(in the rows, 128 means zero)
Each run below is a few steps of one of 7 hidden systems, one row a step.
run 1, natul:
[[168 150 140 136 171 129  99 135 126 120 217 121 107  80 131 127 158 124
  146 151 116 110]
 [107 109 109 185 111 131 161 177 186  61 111 104 134 129 114 130 159 103
  147 152 122 129]
 [152 171 179 100  92 191 117 143 171 130 127 106 130  95 163  79 135 133
  143  98 116 112]
 [193 126 109 124 116 116 123 172 143 131 179 150 129 132 153 157 161 133
  147 187 137  86]
 [101 172 101 150 121 145 164 141 183  99 106  96 182 162 131 109 173 102
   98 122 146 101]
 [151 166 148  75 108 128 103 141 110 147 137 113 105 107 105  64 147 111
  158 124 115  63]
 [145  89  97 108  74 102 170 188 152 148 110 138 126 175 133 155 136 148
  130 173 148  93]
 [131 190 114  97 113 151 122 104 142 153  85 121 172 168 153 105 142 117
   76  94 158 115]
 [130 137 100  89 147  82 120 119  58 163 159 138 115 143  94 118 125 106
  152 149 132  56]]
run 2, Faf:
[[165  59 125 116 121  93 161 120  90 121  99 128 148 137 143  69  79 134
  164 148 129  93]
 [ 63 113 113 134  80 118 137 147 135 128  60 154 111 164  81 171 123 128
  127 123 116 148]
 [185 116 168 103 116 140  71  77 122 152  99 160 124 117 158 130 122 141
  101 112 125 187]
 [129  96 102 162 152 109 174 107 103 121 122 169 191 167 167 153 107 147
  136 161 140 119]
 [ 57 109 125 145 161 103 127 101  89 123 101 108 105 114  75 117  85 131
  115  85 116 167]
 [171 109 152 142  97 142  79 118 106  94 104 174 111 105 153 133 102 108
  190 141  92 149]
 [101 145 115 171 146 130 128 144 147 121 138 175 147 143 145 213 143 179
  101 143 136 172]
 [128 126 141 154 207 121 111  57  98 107 157 104 145  96 124  89 124 100
  104 105 123 161]
 [104 126 130 169 138 130 146 160 103  83 144 153 133 102 136 111  99 147
  210 146  93  89]]
run 3, naku, 9 rows:
[[183 179  91 146 148 154  95 123 146 110 157 111 152 135 188 133 134  96
   86 117 169 136]
 [134  73 109 137 138 130 164  96 130 116 154  87 134 145 123 127 137  30
  140 151 132 112]
 [136 132  86 111  92 152 119 180 143 144 147  86  68 140 142 157  87  98
  110 101 163 133]
 [218 102 114 118  98 127  99 104 150 110  91 122 144 150 173 113 136  76
  106 141 151 146]
 [108 113  97 122 136 151 162  88 118 166 155 120 144 172 160 187 111  78
  100 123 162 134]
 [164 147  77 108 147 104 104 138 118 128 150  67 103 133 117  93 127  79
   88 116 165  99]
 [147  70 108 117  80 129 117 104 107 124  84 127 104 157 127 142  89  46
  150 129 127 141]
 [160 128 120  91 122 143 110 111 131 182 141 111 105 143 162 158 100 136
   59  99 170 174]
 [160 142  89 128 152  99  89  75 103 117 119 135 152 158 113 131 165  48
   98 144 144 122]]
run 4, Dag (9 x 22):
[[160 176 111 145 155 165 118  88 149 112 152 119 182 141 182 130 156  76
  101 124 152 121]
 [ 92 156  99 111 119 150 125 151 113 144 171  83  75 125 103 141 110  68
  147 105 134  90]
 [126 130 133 142 102 164 131 168 202 124 137 107 102 124 145 178 146 148
   83 118 143 189]
 [185 140 138 118  91 170 103 112 141 124 140 156 140 142 170 155 158  62
  161 158 122 112]
 [127 172  76 128 151 130 134 166 110 149 202 111 114 135 156 161 102 139
  116 124 172  88]
 [124 128 112 128 118 143 143 125 194 122 125  68 126 148 108 132 178  69
   73 120 149 146]
 [143 154 145  99  51 186 115 173 158 138 121 136  98 127 156 145 118 112
  170 120 119 103]
 [174 103 104 123 130 127 138 139 137 163 176 135 125 152 180 196 119 140
   96 155 169 147]
 [134 193  85 122 120 133 115 123 141 120 119 123 162 168 124 129 182  65
  105 136 149  82]]
run 5, Dugid (9 x 22):
[[ 49 135 106 152 116 169 170 123 131 124 139 125 140 159 124 177 122  67
  159 124 120 110]
 [180 147 152  93 140 143  82 127 132 159 192  96  78  84 136 120 137 125
  103 113 135 139]
 [153 125  74 175 111 131 127 149 126  77 118 156 154 164 174 165 113  89
  161 164 139 112]
 [ 69 160 150 108 125 182 148 121 161 164 170  86 110 122 108 148 151  94
  111  96 126 125]
 [230 136 111 125 143 109  81 138 113 116 170 132 123 111 170 111 131 124
  130 158 145 112]
 [ 72 129  83 159  99 159 179 158 150 107 117 112 139 172 133 165 115  74
  150 129 137 102]
 [165 163 163  76 129 153  97 115 148 170 173  94 100 100 126 106 165 110
   94 108 134 121]
 [176 130  71 162 123 118 138 159 117  92 128 146 164 163 191 141 101 122
  145 160 159  91]
 [ 66 136 128 109 120 163 164 115 158 155 141  71 120 141  95 131 147  66
  109  98 134 118]]
run 6, Dugid, 9 rows:
[[ 35 143 122 162 177  98 144 118 102 110 114 132 135 119  65 124 127 153
  127 113 106 132]
 [159  80 187 114 117 115 108 130 127 120 114 126  96  71 108  73 120 162
  157 129  88 154]
 [103 114 119 145  99  96 124 156 127 126  83 200 131 158 107 189 140 179
  135 162 117 147]
 [ 86 152 174 155 164 142 123 108 161 108 112 112 145  89 100  98 161 166
   91  98 105 181]
 [150  95 163 136 152  88 133 119  95 118 141 172 146 100 119 101 137 174
  182 176  91 101]
 [ 68  99 114 149 112  98 145 186 145 112 101 117  88 126  68 147 123 170
  125 126 118 151]
 [156 147 189 119 110 130  83 108 160 112  81 157 139 100 107  92 187 150
  121 133  93 156]
 [100 123 136 154 146 111 178 151 131 126 130 172 173 134 141 143 130 219
  141 158 122 114]
 [ 94  95 143 140 164  81 140 122 141 110 120  88 110 101  49  83 166 131
  104 128 111 146]]
run 7, risu (9 x 22):
[[108 148 160 159 112 148 120 116 126  92  91 196 169 123 132 131 153 141
  186 150  80 122]
 [117 133 147 115 138 115 152 190 138 147 157 105 103  94 122  96 107 226
  119 118 134 116]
 [108  90 150 167 139  97 133 102 151  87  79 151 154 127  80 128 182 129
  126 157  95 167]
 [100 170 145 133  94 160 133 175 123 118 102 149 131 112 149 100  86 184
  180 107 107  99]
 [146  58 166 121 148  82 151 133 143 150 134 130 123 106 101 120 154 199
  102 159 119 162]
 [ 79 164 108 179 117 124 114 149 131  72  61 168 151 140 112 137 131 148
  149 124 106 136]
 [131  88 178 108 133 125 172 132 116 150 128 114 136  96 146  64  87 198
  149 117 115 118]
 [ 99  95 126 156 122  85 112 152 132 113 101 170 102 130  71 183 154 160
  127 162 105 168]
 [122 154 142 151 126 152 130 135 135  94  74 126 161 112 168  75  84 177
  129  87 124 146]]
run 8, Faf (9 x 22):
[[183 126 116  95 100  86  94 121 102 123  89 146 135 147 108  82 154  87
  152 158 121  78]
 [101 127 138 118  78 157 172 171 187 147  78 123 147 155 151 135 122 182
  100 110 142 142]
 [155  77 153  75 135  95 117  61 105 181 129 131 125 140  95 125 160  93
  100 146 125 138]
 [140 137  94 131 106 105 143 151 103 113  62 153 172 163 161  93  78 165
  135 124 147  94]
 [ 85  61 154 115  98 144 159 106 146 159 104 115 102 137 101 167 119 109
  118 116 116 183]
 [178 149 124 105 128  96  60  95  67 141  96 195 138 140 139 128 116 144
  132 137 128 123]
 [105  84 110 174 123 146 182 131 152 106  99 120 161 153 175 152  79 146
  113 119 147 170]
 [ 85 120 144 115 163 111  99  61  64 155 139 158 111 117  79 147 121 102
  141 120  98 144]
 [172 120 106 171 121 124  98 164 114  75 100 150 124 114 180 121  66 161
  150 128 135 151]]
run 9, lakof, 9 rows:
[[140 166 105  82  78 138  96 155 155 147 110 100  93 148 101 127 161  78
  100 114 142 106]
 [182  74 101 128  98 129 134 160 137 145 139 129 103 149 182 181  81 143
  112 142 165 160]
 [110 186 148 112 143 167 121  86 143 173 158 158 161 145 151 177 168 138
   83 116 136 147]
 [127 155  67 102 140 103 107 133  81 147 145  93  95 146 116 121  90  90
  104  99 167  93]
 [105  80 107 144  94 140 148 148 172 131 123 115  97 155 111 204 140  93
  107 140 139 174]
 [161 183 148  89  91 162  71 139 143 164 120 148 103 120 158 152 126 162
   95  94 138 158]
 [144  89 114 105 169 110 138  83  75 176 184 112 117 134 145 152  85 112
  105 124 156 136]
 [ 60 178 102 155 137 141 108 135 137 127 151 138 103 138  86 199 160 100
  117 123 122 141]
 [170 119 116 102 101 129  88 150 147 133 114  76  65 113 126 109 109 108
   86  95 150 166]]
run 10, naku (9 x 22):
[[146 168  99 174 175 119  89 137 152  92 152 108 127 115 135 143 148 138
   65 118 153 174]
 [119 122 150 141 129 166 133  79 134  98 138 110 142 115 117 111 155  31
  172 133  95 116]
 [144 104 117 131 121 142 125 183 136 145 196 109  61 100 144 178  88 147
  133 132 142 147]
 [175 137 116 159 105 136  97 133 191  72  82 118 146 139 141 122 176  95
   97 138 135 164]
 [116 130 139 133 136 193 162  90 122 147 177 125 157 134 184 157 107  81
  157 125 128 114]
 [162 111  87 132 140  93 138 183 153 122 180  74  94 125 116 130 147 123
   94 151 161 113]
 [129 124 105 149  73 164 126 131 148  84  63 120 137 158 150 125 108  54
  155 114 127 133]
 [177 100 148  85 117 157 158 120 137 188 176 110 128 130 193 138 102 144
  108 127 159 127]
 [142 138  56 144 133  88 122 142 137 107 116 127 147 181 113 158 164  94
   85 157 162 113]]
run 11, natul, 9 rows:
[[183 134 189  83  96 143 110 105 133 162 108 175 157 120 155 103 155 165
  145 145 109 114]
 [141 143 104 150 161  86 147 137 124 123 138 172 187 154 137 143 164 185
  108 173 140 103]
 [103 142 142 131 153 104 141  82 125 103  77 120 181 135  91  50 168 113
  116 120 110 107]
 [123 116 168  89 101  96 124 146  98 158 105 173 114 116  90 104 132 191
  169 147  93  94]
 [165  88 126 125 115  98 148 125 143 142  75 157 175 166 156 126 128 186
   88 151 148 149]
 [110 184 140 122 167 124 109  56  86 139 108 180 190 141 129 112 151 134
  116 118 114 112]
 [104  86 131 128 175  54 149 123  86 134 134 130 124 113  66  94 130 172
  134 152 110 106]
 [116  87 156 127  92 115 124 111 138 121  35 156 138 140 109 118 130 154
  121 123 107 176]
 [145 142 158 113 150 131 112  93  81 160 131 186 158 121 172 126  90 198
  137 118 123 135]]
run 12, lakof (9 x 22):
[[196 108 150 117  70 151 111 179 189 111 108 105  95 110 159 109 129 141
  126 130 135 156]
 [183 117 161 107 147 138 135 102 117 169 180 164 160 121 182 146 138 164
  132 161 131 121]
 [ 92 196  86 157 192 117 130 112 102 113 168 124 164 137 120 127 147 110
  113 124 143  87]
 [124 111  89 130  94 120 146 161 167 101 103  65 107 150  96 106 150  60
  117 128 141 110]
 [181 105 142 112  58 148 124 179 178 135 103 156 116 141 174 163 135 162
  136 156 136 145]
 [156 158 140 114 166 141 128  85 111 167 153 156 184 140 186 128 123 172
   92 122 152 131]
 [ 75 160  78 126 158 114 149 105  87 138 149 115 145 160  98 132 127  69
  126 123 141  72]
 [107 114  86 144  78 120 136 188 175  98  77  99  99 155  99 148 129 112
  105 124 143 147]
 [186 106 168  88  69 162 112 120 157 161  90 152 126 136 178 141 120 149
  115 124 133 168]]
run 13, risu (9 x 22):
[[136  89 102 139 175  76 114  90  53 134 122 147 127 135 133 130  68 147
  109 122 142 155]
 [ 81  97  94 166 147 126 131 114  81 109 120 126 105 135 131 159  47 103
  143 100 132 165]
 [125  95 156 120 134 155 100  89  99 149 134 128  92 100 146 148  65 123
  124  89 121 194]
 [137 138 126 164 167 138  76 106  99 120 168 162 108 105 152 187 101 132
  122 119 124 186]
 [ 89 160 132 166 199 156 123  92 106 113 180 104 133  94 141 131 100 126
  113  87 129 160]
 [ 98 122 166 148 167 154 111  93 114 119 189 114  94  77  99 140 134  85
  160 120  91 154]
 [129 162 156 155 129 189  99 146 174 109 178 108  94  80 147 155 147 117
  134 110 114 168]
 [130 179 179 134 167 166 111  95 159 132 185 135 152  90 138 132 192 136
  116 130 111 139]
 [107 182 137 151 166 138 122 153 147 101 189 109 126  87 101 109 180 117
  151 141 107  88]]
run 14, Dag:
[[148 136 104 120  94 116 100 212 136 122 135 102  55 108 121 127  96 162
  127 114 144 127]
 [146  75 139 150 109 147 180 126 186 117 123 135 169 154 161 161 166 117
  121 171 131 149]
 [170 185 131  74 119 123  93 134 101 161 154 145 126 126 132 104 152 127
  142 139 131  56]
 [121  90  69 147 137 105 173 168 138 118 126  69 118 152 140 123  79 128
   88 118 177 136]
 [103 139 167  92  72 154 145 120 182 157  89 143 149 150  98 134 202 113
  124 142 105 115]
 [198 127 118  99  99 131  93 150  99 151 123 139 108 128 189 119  59 161
  132 114 154 126]
 [ 92 102  82 142 140  97 170 112 122 140 122 142 161 187 112 182 148 102
   99 157 150 121]
 [121 203 153  88 110 161 108 112 139 149  97 113 146 127 131  75 144 135
  103  82 130 107]
 [124  57 109 123  93 128 135 134 105 141 110 115  83 143 137 163  53 101
  138 116 140 166]]

Name the system that made each run.
run 15 (2 x 22):
[[156 131 106 107 125 147 130  74 127 137 130 101 157 158 147 116 145  29
  111 126 150 105]
 [101 148 119  91 112 136 162 168  99 178 140 125 120 141 149 121  67 182
  141 104 146  75]]
 => Faf
run 16:
[[148 107 130 168 121 145 115 111 154 108 126 176 149 144 160 207 150 112
  125 161 123 185]
 [ 95 169 129 152 208 115 120  80  88 132 152 145 167 121 132 125 120 171
   93 107 133 143]]
 => Faf
run 17, 2 rows:
[[147  96 150 123 107 139 182 169 148 150 143 144 153 133 182 137 109 207
  147 154 136 113]
 [183 108 111  91 141  67 114 100 109 154 126 132 146 154 105 105 175 108
   92 164 142  97]]
 => Dag
run 18, 2 rows:
[[ 93 161 116 169 123 135 127 163 170 107 119 169 140 143 126 198 165 177
  105 143 128 162]
 [148 125 168 133 193 130 112  55 126 124 157 103 145  89 125  86 152 115
   91 114 119 165]]
 => Faf
run 19, 2 rows:
[[141  71 156  85 122 140 140  98 111 162 171  89  87 106 112 114 114  66
  152 126 115 121]
 [157 153 102 138  91 158  79 151 165 121 135 140  93 144 148 203 147  92
  106 131 144 170]]
 => risu
run 20 (2 x 22):
[[162 174  89 104 108 135 115 186 151 154 176 111 101 145 146 165 147 131
  100 136 166  97]
 [160 155 100 150 121 156 138 126 174  88 125  91 171 151 170 106 155  62
  115 128 151 106]]
 => Dugid
run 21, 2 rows:
[[160 133  86 126 128 150  98 104  99 146 154 133 117 151 179 183  84  77
  105 113 165 150]
 [ 68 133  90 153 169 136 145 114 109 131 185  93 108 132 102 171 114  73
  116 110 139 130]]
 => natul
run 22 (2 x 22):
[[ 80 107 116 136 103 143 156 165 128 153 118 149 112 147 146 195  70 180
  126 113 139 161]
 [173 123 126 125 167 135  91  62 112 137 138 108 133 120 161 123 109  93
   77 101 153 180]]
 => natul
run 23 (2 x 22):
[[156 103 108 130 103 117 114 167  98  98 134 104  84 106 129  90  82  91
  191 133 120  88]
 [124  85 167 158 141 127 167 140 185 117 138 137 149 110 125 147 173 182
  117 164 112 167]]
 => lakof
run 24:
[[107 127  87 126 116 146 178 148 119 123 140  77 134 155 144 101  91  68
  155 116 145  64]
 [106 144 122  78  77 144 112 170 126 175 145 113  53 125 102 157 111 120
  133 104 130 116]]
 => Faf
run 25:
[[186 171 127 137 114 158  89 177 145 115 159 139 114 103 192 136 107 173
  134 126 142 133]
 [140  78 135 166 138 125 171 103 171  95 119 131 182 145 135 136 179 101
  122 173 121 146]]
 => naku
run 26 (2 x 22):
[[ 89  83 135 115  93 124 210 169 151 161 113 128 143 159 123 139 127 175
  143 152 128  98]
 [146 108 128  88 117  82  83 102 112 151  75 121  98 140  69 108 151 103
   83 119 130 151]]
 => Faf
run 27, 2 rows:
[[159  70 184 124  97 140 149 110 165 109  78 114 151 113 138  69 141 121
  143 134 102 151]
 [132 146 157 124 130 125 138 138  91 135 136 187 158 115 148 113 117 193
  187 150  99  80]]
 => lakof
run 28, 2 rows:
[[104 157 153 132  96 200 158 119 201 129 121 112 166 146 151 142 177  86
  120 121 124 129]
 [166 163 124 105 172 110 128 129 114 159 205 122 144 117 142 112 157 151
  112 150 147  74]]
 => Dugid
run 29, 2 rows:
[[ 77 116 162 142 118 158 141 128 103 120 101 138 115 100 133 111  60 154
  176  92  98 145]
 [ 95  94 174 111 154  85 128  99  96 149 107 147 120 103  64  98 135 177
  128 128  92 145]]
 => lakof
run 30 (2 x 22):
[[ 97 162 147  86 128 145 143 122  97 171 178 138 127 120 110 120 138 114
  176 133 105  51]
 [149  89  95 118 110  75 143 181 165 131 111  97 101 149  97 129 151 153
   77 149 155 136]]
 => natul
run 31 (2 x 22):
[[151 110 135 158 152 142 185 137 151 106 176 125 183 126 178 119 143 139
  154 165 132  94]
 [ 86 129  95 148 105 133 191 200 175 112 137  91 135 151 122 134 137 130
  134 140 141  88]]
 => naku
run 32 (2 x 22):
[[199 111 132 139 107 109  89 168 157  84 136 116  93  97 117 104 165 103
  151 163 113 122]
 [110 153 134 147  84 184 177 170 181 108 115 131 168 147 178 136 132 140
  160 132 127  98]]
 => natul
run 33, 2 rows:
[[102  94 112 172 141 139 114 102 106  91 105 108 105 121 134 141  67  87
  128  91 127 193]
 [103 110 165 131 143 172 116 107 114 147 182 126  83  84 141 165  90 124
  151 105 108 176]]
 => natul
run 34, 2 rows:
[[164 136  88 138 189 103 129 116  83 135 167 112 150 132 172 111  77 150
   91 116 171 119]
 [ 58 129 111 135 127 113 154 115 141 115 101  99 129 150  54 121 172  67
  115 124 117 110]]
 => Dag
run 35 (2 x 22):
[[174  85 118 107 171  74 127  74  87 162 150 142 153 149 126 127 141 124
   95 159 145 125]
 [ 40 152 109 158 143 106 134 112 111 109  79 154 148 150  68 144 142 135
  120 120 107 139]]
 => natul
run 36 (2 x 22):
[[ 96 108 149 173 154 127 139  88 124  69 110 130 155 106  95  92 150  81
  174 139  83 129]
 [117 117 192 115 110 140 138 170 158 139 135 130  99  79 111 110 135 212
  146 125  97 141]]
 => natul
